Small tables with named rows and columns. After each table, cells are looked up by row and column.

Detan:
          Marom     Fek   Migep   Robem  Mepeba
Fezede    52811   27112   11962  -72920   43880
Fubivi   -13889   35979   22683  -76312  -79464
Rodurig   42632  -50326  -23296  -54523  -40868
Feger    -35153   32279  -89896  -33040  -51095
Peb       -9902   29881  -60385   11991   21611
Kazomo   -91682  -14000  -31159  -79288  -62168

Fubivi, Fek -> 35979
Rodurig, Marom -> 42632
Kazomo, Migep -> -31159
Rodurig, Fek -> -50326
Fezede, Migep -> 11962
Feger, Robem -> -33040
Peb, Mepeba -> 21611
Kazomo, Robem -> -79288
Fezede, Fek -> 27112
Feger, Marom -> -35153
Rodurig, Mepeba -> -40868
Rodurig, Migep -> -23296
Kazomo, Marom -> -91682
Kazomo, Mepeba -> -62168
Fubivi, Mepeba -> -79464
Feger, Mepeba -> -51095
Fezede, Robem -> -72920
Row with the largest Migep: Fubivi

Vufenis.tsv
	Kar	Mipe	Tep	Zar	Dizon	Rekol	Gug	Zal	Fupovit
Gura	96	112	119	112	78	71	118	66	101
Kek	139	74	83	138	48	67	65	16	161
Kupin	126	79	115	149	44	103	71	33	164
Dupem	158	119	108	117	21	97	111	72	118
Konubov	94	103	107	107	88	76	109	74	101
Nuz	92	117	91	74	106	78	124	116	62
Ter	88	82	74	65	116	120	75	134	77
Pezilu	11	73	77	60	198	108	84	153	46
Falot	111	72	73	106	89	105	64	82	121
Ririsa	25	105	95	27	174	105	115	178	15
Ronafa	64	111	97	60	130	92	117	138	44
Renusev	123	81	99	140	56	72	77	24	152

Tep of Pezilu = 77
Rekol of Dupem = 97
Rekol of Nuz = 78
Rekol of Renusev = 72
Dizon of Renusev = 56
Zal of Ronafa = 138
Gug of Ter = 75
Rekol of Konubov = 76
Which row has the largest Kar? Dupem

Bez:
,Tezof,Lom,Bizilim,Zur,Nisude,Toli,Rik,Gav,Fus,Gigu
Mit,-10,0,12,20,19,-17,14,25,9,-5
Bita,22,14,16,34,12,14,10,-11,11,9
Ved,18,14,16,-1,14,40,12,-9,17,16
Ragiru,-65,18,20,24,7,11,11,39,11,23
Nev,-16,9,13,51,15,37,3,7,14,20
Vedebu,-3,4,16,36,0,-15,10,47,9,-2
Kozeka,7,21,34,15,11,13,14,5,16,2
Sen,19,18,-10,3,21,35,15,9,13,6
Pomes,27,19,2,26,12,36,23,-9,0,4
Ror,5,12,15,2,-6,12,2,6,11,8
Tuzamol,7,11,18,-3,7,8,14,28,9,17
Lus,6,7,-13,12,10,2,6,94,19,3
Busun,50,15,22,25,12,17,16,32,14,28
Musupag,-3,11,20,-5,6,48,17,60,16,11

Bita, Gigu: 9
Tuzamol, Gav: 28
Ragiru, Zur: 24
Busun, Tezof: 50
Ved, Gav: -9
Pomes, Tezof: 27
Bita, Lom: 14
Kozeka, Bizilim: 34
Ved, Nisude: 14
Busun, Bizilim: 22
Musupag, Tezof: -3
Ragiru, Rik: 11
Bita, Toli: 14
Which row has the largest Bizilim? Kozeka

Guf =
|  | Bot | Tuleveb | Paganod | Zadusol | Tero | Pora | Fiz | Tuko |
|---|---|---|---|---|---|---|---|---|
| Futoz | -654 | 2774 | 158 | 2493 | 1427 | 337 | 4710 | -85 |
| Furof | 3255 | 6559 | 5534 | 3640 | 2520 | 7199 | -4804 | -5581 |
| Nedu | 5186 | -4486 | -768 | -6247 | 1552 | 7789 | -8892 | 4473 |
| Nidasok | 4769 | 1141 | 5095 | 5219 | 3673 | 730 | -4201 | -2454 |
| Fen | 1278 | 3358 | 8053 | 8625 | -58 | -7201 | 3484 | -1464 |
| Bogor | -748 | -1847 | -973 | -4318 | -2672 | 339 | 1434 | 5463 |
| Zofimin | 3600 | 3474 | 9047 | 9657 | 2458 | -4479 | 1166 | -2880 |
| Rese | -3146 | -1517 | -4400 | -3985 | -2073 | -1148 | 7354 | 6640 |
| Panofu | 1547 | -545 | 2839 | 1129 | -457 | -1739 | -956 | 1606 |
| Fotator | 3457 | -5908 | -1911 | -2214 | 3096 | 1061 | -976 | 5289 |

What is the Pora of Fotator in Guf? 1061
What is the Tuko of Nidasok in Guf? -2454
What is the Tuko of Panofu in Guf? 1606
What is the Tuleveb of Fotator in Guf? -5908
What is the Paganod of Fen in Guf? 8053
What is the Bot of Rese in Guf? -3146
Row with the largest Fiz: Rese

